In the data rows, 128 means zero.
Some points:
[ 90 137 150 147 138  99 144 110  74 198 118 128 125  61  83 148  72 121
  76  64 110 108 115 128 141 135 114 103 123 147 122 106  91  81  85 192
 116 170  84 153  95 159  90 146 151  89 109 168]
[104 106 157 131 166  79  77 142  76 126 144 203 182  99 119 187 106 161
  88 105 123 127 105  95 131 159 159  91  97  97 165 172 152 106 108 113
 111  82  75 155 173  99  67 128 127 122 134 139]
[114 104  50 113 128  90 131 151 175 119 122 143 165 120 131 175 100  78
  66 122 172 132 154 113 129  77  84 116 126 107 163 113 113 234 109 109
 119 153 149  71 116 105 111 139  68 101  93 118]
[ 89 150  76 186 126 100 130 167 119  78  87  91 121 151 118 142 153 104
 122 190 174 127  84 192 121 144 151 128  94 166 167 142 106 149 160 114
 108 162 128 194 144 145 147 119 139 175 111 138]
[140 171 140  84 124 152 171  56 135 144 133  93 114  88 134 193 167  93
 148 137 163 126  62 205  77 128 167  97 152 120 110  96 120 117 117 109
 149 126 126  79 110  93 127  37 115 117 180 144]
[140 134 147 168  82 134  42 109 138 131 179 153 149 108  91 119 127  30
 133  71  93  92  65 119 168 136 176 117  98 130 116  96 172 135 130 179
 165 155 102 159 126 133  67 149 138  81 134 160]
[169 150 154 186 133 150 176 131 153 120 144 114  90 140 132 103 135 141
 150 112 149 145 145 104 136 141 135 173  88 108  91 174  86 139 130  45
 141 121  97 132  97  92 145 167 179 123  97 189]
[ 96 123 140  77 152 102 157 123 138 142 126 153 142 188  76 138  28 140
 118  98 106  90 156  95  19 119 206 128  68 109 119 111 123 125 159 156
 123 121 156 130 157 117  56 120 153 114 149 168]
[168 138 200 123 152 116 175 139 111 172 123 129 195 186 164 153 157 148
 140 139 139  23  80 144 146 114 109  76 131 195 139 127 140 127 102 123
 142 136 155 155 144  82  96 139 136 147 109 105]
[137 151 136 206 136 176 139  60 142 181 119 131 109 129 116 171  57 140
 162 129 113 116 165 150 115 139  88 200 131  82 150 132 143 130 125 125
 152 156 102 145 179 172 153 136  83 182 108 105]
[109  88 128 150 113 111 121 155 185 157  74 102 156 118 141 134 146 212
 149 104  78 113 125 153 157 108 130  84 162 169 129 145 133 129 152 133
  87  54 189  84 220 172 135 116 143 113 173 156]
[168 100 155 125 142 138 133  77 145  41  84 143 151 208 121 164 152 226
 152 102  62 135 129  74 161  79 127 119 150 160 151  88 115 131 153 138
 140 143 125 130  96  93 118 123 103 115 170 151]
[140  97  94 135 125  90 130 138  99 153 144 104 191 132  93  98 164 151
 148 103 122 108 173 202 187 183 105 177 126  96 112 183 141 117 152 138
 161 143 148  77 102 119  76 147 110 181 140 126]
[128 110 136 119 118 106 151 105 146  95 205 118 127  98  71 129 121  88
  80  89 109  63 130  84 163 170 119 136  97 164 142  79  87 132 130  85
 114 133 165 139 168 209 100 101 163  99 153 131]
[ 84 117 185  93 160 134 121  68  73 132 145 141 134 145 110  95  87 123
  71  97 104 142 109 142 130 121 196  90  90 141 159  97  73 145 166 127
  63 128  63 105 153 126 139 131 118 159 133 144]
[184 160 114 180 145 126 163 129 110 113 139 127  91 183 109 143 133 110
 135 174 160 191 106 115 125 187 127 143 123 117 187 158 105  77  74 124
 109 105 148 101 130 170 110 114 116  49 153  93]
[125 126  98 157 125 126 114  89 127 121 138 109 111 103 152 119 132 124
  85 163 150 133 220 137 122 161 187 215 123 225 181 149 147 151  94 194
 140 139 172 147 100  64 157 117 122 129 122 140]
[171 134 118 176 145 121  90 160 170 157 125  62 161 144 136 114 107 161
 103 177 166 142  89 126 136  82 116 140  98  90 143 116  84  95 100 111
 185 154  99 150 102 136 140 149 157 126 182 183]
[124 134 146 142  87 102 154 119 146 112 161 162 183 113 116  88  76 136
 171 213 185 151 127 126 172 136 128 149 171 125  95 146  46 113  79 135
 124 136 123 129 132 118 149 126 136 157 149 131]
[124  70 127 111 141 169 149 127 108 113 148 154 117 107 146  88 155  92
 122 100 108  80 135 136  94 115  96 133  47  91  95 134 124  79  98 110
 116  74 181 201  95 103 190 109  86 159 175 135]
[116 107 136 124  92 155 109 121 192 168 126 142 118  57 134 150 174 136
 135 164 143 203 130 114  91  98 120 112  59 180 143 130 139 123 156 116
 118 153 121  87 145 100 115 113  98 116  99 116]
[125 138 103 157 132 115  76 178  99 181 125 146 106 161 117  82 106 182
 149 100 104 121  87 118  86 106 137 157 201 150 107  92 102 115 154  77
 141 173 180 110  94  90 101 124 126 120 138  55]
[102 105 122  73 143 142  95 102 121  91 102 178 146 163 175  91 132 111
  93  87 142 153 107 202 119  90 135 173 151 121 100 154 139 107  77 107
  91 158 129 156 111 149 159  52 105  81  80 148]
[137 142  63  91 186 144 106 115 171 122 145 171 127  59 165 130 150 146
 121 146 170 169 138  97 144 121 127 188 129 147 162  72 150 104 141  89
 115 116 108 122  93 153  38 140 161 204 144 123]
[120 104 157 191 143 135 144 104 148 113  23 124  78 121  84 133 112 183
  86 113 127  94  68 146 162 120 141 123 149 104 134 139 121 138 131 133
 100 113 192  89 105 116  95 129 124 140 135  51]
[ 67 177 102 106 127 159 117 128 165 142  97  99 158 149 110  65 204  97
 118 140 129  64 179  83 136 195 126  79  88  82  99  97 144 117 109 111
  91 154 119 123 114  98 163 106  93 109 102  83]
[ 65 179 233  85 131 124 169 182 145  73 107 134 118 118 125  92 146 126
 142 105 128 142 138 120 167  64 107 124 148 121 139 116 118 139 131 149
 198 106 194 172 130 161  51 120  63 140  96 132]
[146 157 111 112 124 141 125  78 110  56  82 122 159  58 132 102 165 135
 117 123 113 129 149 178  89 160 129  86 127  51 119 110 117  70 172 133
 161 156 171 150 174 125 165 153 150 103  92  90]
[123 135 126 103  88  82 106 102  80 128 128  67 132  89 122  74 101 107
 106  92 113  71  98  69  86 143 146 125 154 160 174 134 121 107 151 120
 150  31  92 120 145 143  77 113 102 125  77 187]
[ 74  18 191 164 164 107 105 150 142 105 157  95  94 123 157 145 160 153
 189  90 170  93 108 122 105 165 104 145 173 106 155 118 128 137 116 135
  95 188 157 100 140  86 134 132 148 139 161 140]
[165 116 104  88  75 136 174 206 144  84  42 176 127  70  91 132 111  53
 180  94 137 127 107 134 105 106 155 139 138 171 140 125 145 140 119 127
 142 118  74 123 133  85 170 149 157 145 171  95]
[115 106 112  79 113 124 136  88 160 131 146 210 108 134 117 143 169 146
  95 167  82 150  89 145  93 156 101 109 136 170 109 133 115 138  40 110
 168 139 120  66 147 133 143 201 120 120  90 153]
[114 163 104 147 135 156 122 119 114 152 148 143  93 135 170 190 116  67
  95 187 100 142 148 108 150 128 130 135 147  88 119 122 147 167 155 133
 116 116 208  86 125 101 100 180 166 137 108 174]
[ 87  99  93 179 130 145 139  93 107 156 131 131 123 122  87  69 136 148
 216 186 157  97 121 109 124  78 106 161 165  71 155  83 127 154 131 162
 114  83  83 125 121 125 142 180 130  94 119 125]
[107 122 116 158 164 162 138 144  74 139 125 123 150 153 132 119 120 120
 131  91 176 145 156  93 172 109  97 174 132 107 103 118 134 103 100 154
 181  85 100  46 157  98 157  68 195 147 125 104]
[101 101 145 150 133 182 123 126 135 145 155 129 123 167 125 116 145 142
 170 104 147 101 140 116 176 139 156 132 115 132 114 213  89 127 201 137
 130 126 121  87 103 171 142 162 136 100 146 113]
[124 131 132 153 109 115 102 107 184 156 133 113 148 196 146 142 116  90
  96 109 161 129 111 102 143 135 118 150 178 104  82 162 115  99 162 105
 125 108  82 115 150 159 170 153  88 197 143  99]
[142 157 152 121 164 175 108 166 146 155 115 116 109 175 146 116 171 113
 107 109 181 158 157 148  83 158 174 142 123 146 190 117 141 141  98 173
 156 158 122 150 146 166 168 182 123 127 123 140]
[121 127 148 155 100  61 108 130 155 115 147 108  69 174 142 125 115 117
 153 126 126 105 180 170 135 119 120 123 161 102 119 142 148  73  80 117
 125  63  94  78  73 146 114 162 124 166 153 114]
[115 188 179  81  49 129  94 116  99 135 124  86 132 130 109 181 156 199
 174  63 115 135 128 127 144  84 127 143  86 116 129 142 148 187  69 144
  86 114 137 135 100 143 118 127 165 137 100  88]
[132 147 166  83 124 135 121 110 104 130 114  92 145 143 116 105 148 120
 108 131  86 136 168 137 142  78  68 133 166 175 115 110  98 142 120 120
  69 128  99 217 177 135  76 163 138  72 178  80]
[151 132 135 116  63 182  83 154  78 115  94 149 125 113  95 117 132 103
  94 150 152  93 183 124  98  63 121  60 138  79 147 151 146  40 122 109
 102 174 145 120 132  99 172 107 124 130 155 154]
[129 133  75 122 153 115 166 101  78 177 179  75 110 128  99 128 142 122
 138 149 122 165 134  98 154  74 206  90 163 131 179 169 184 144  98  84
 190 174 163 163 159 149 184 151 114 148 140 113]
[162 203  79 167 134 148 121 194 107 116 109 141  98 131 134 140 146 177
 142 190 105  97  96 140 143 127 188 179  99 124  96  82 144 165  64 125
 110 120 126 133 171 160 156 109 102 124 128 186]
[149 160  95  96 133  94 175 130 129 132 155 156 132  88 255 166 128 127
 117 129 113 118 118  93 124 101 119 140 118 117 145 120  88 108 146 191
 105 138 138  87 105 156 165 189 124 124 100 116]
[162 142 172 155 105  38 148 131  94 147 131 181 109 152 130  96 169 139
 133 162 148 104 163 123 137 104  82 156 111  91 129 130 154 129 185 163
 136 162  84  74 137 187 133  68 151 150 157 109]
[147  85 146 190  68 104 127 157 113 164 107 152 175 163 126 155 159 190
 139  85 128 165 117 123  33 154 118 110 138 135 109  73  89 182 150 101
 163  96 153 143 107 133 127 106 129 123 136  88]
[ 87 167 101 168 154 141 143 123  74 109 106 135 136 145 152  91 123 130
  99 148 148 168  87 144 115 141  69 156 125 161 115 146 182 180 158  85
 148 114 148 108 105 135 158 153 149 106 208 174]
[164 126 183 131 143 176  93 145 119  78 169 108 171 120  62 162 149 161
 144 150 122 116 113 104 104  96 105 125 171 197  67 155 121 152 152 171
 110  89 151 157 100 149 116 101 128 148  64 121]
[121  86 104  83 145 137 193 156 139 143  80 109 158 111 136 163 178  80
 156 175  21 136  98 103  81 134 118 158 134 131 141 185 138 125 102 121
 109 176  89 131 115 121 109 100 118 132 119 134]
[110 103  70  79 224  72  88 131 159 126 110 132 102 105 105 172 129  97
 170 161 105 145 123 134 131  96 106 112  52 167  81 123 113  70 142 145
 167 101 148  92 109 137 165 130 138 117  99  94]
There is one direction along which these points spread out most. Take the direction at right angles to it along which they spread out most. Go by this last direction. Where along it does each point below lie, from 0 to 99? 50 is the average, and the first point above lies past it. One standard deviation of the points above along it is 16.
[201  49 112  75 130 161  74 143  96 105 118  91  96 123 176 126  64  94
 129 160  85 134 133 157 136 143 100 118  74 134 137 111  81 179 110  95
 155 137 116  46 129 138 119 139 117 147  81  90] 61
[114 189 142 167 149 127 143 161 101  84 233 117 170 114 131 122  78 124
 153  74  86 143 166 151 138 122 127  79 105 193 142  86 138 107 156 127
 111 126  91 121 166  76 126 122 102 116 109 111] 55
[117 187 157  82 148 102  72 128 162 125 186 124 100 113 128  73  56 142
 130 130  85 108  81 122 110 162  81 100 135 118 147 201 148 190 138 173
 160 129 108 161 149  95 132 101 164  83 152 103] 52
[165 109 146  80 159 113 143 177 135  95 131  80 119  95  94 137 138 142
  84 140 136 173  92 131  87 151 162 168 147 100  40  99 196 115 139 156
  81 136 112 125 143 129 181 157  92 123 114 129] 62
[183 133 113  87 157  99 124 112 131 153 118 167  77 103 105 115 142 135
 150 117 192  72 201 147 137 165 112  65 144 103 100 133 154 132 146  73
 102 124 111 186 134  95 163 119  93  76  94 165] 61
[132 102 167 140 164 106 112 158 129 183 134 151 132 101 176 146 141  68
 123 184  88 193 198 133 182 132 197 141 174 104 134  84 109 182 134 100
 139  99 129 135  94 133 127 118 161 119 118 134] 56
[107 129  87 145 134 154 113 123  91 103  99 134 110 115 210 182  92 116
 133 176 156 124 191  87 117 179 162 107 147 170 109 143 125 152 123 130
 161 153 125 144 112 207 116 132 118 118 169 129] 60
[169  70 149  87  89 156 152 119 129 159  99 108 125  93 168 104  80 130
 160 150 174 164  73 116 164 146 139  89  81 154 101 105 194 119 121 147
 119 149 151 135  95 133 136 136  61 114 121 137] 60
[160  88  79 199 125 116 166 102 151 124 166 139  72 174 166  86 157 137
 124  81 135 150 136 136 135 115 131  86 158 125  61 156 125 159 111 185
 130 139 129 156 172 111  71 106 181 164 128 105] 34
[147 156  86  78 125 177 132 125 150 154 147 154 137 133  94  86 137 143
 147  81 114 141 146 121 145 198  90  47 149  94 165 116 147 138 125 139
  76 135 132 187  59 161 200  79 139 204 101 143] 58
[ 84 121 112  59  70 161 140 186 105 144 176 106  75 147 107 169 127 176
  78 124 123 120 108 139 192 147  85 134 123 139 132  95 107 113 162 141
 138 100  88 217 148  76  96 109 114 103 142 116] 51
[116 152  94 149 105  80 110  89 119 136  86 113 106 191 124 119 121  96
 193 134 129 184 106 110 163 152 121 187 136 116 130 120  91  91 142 142
 122 138 155 148 168  93 146 144 126 151 115 208] 46
[117  92 142 114  90 144 154  99 160  87 101 115 167 141 145 126  90 109
 116 165 128 130 110 174 106 120 156 131 133 129 134 103 220  94 121  70
 136 121 108 146 105 142 146 105 197  89  72 115] 62
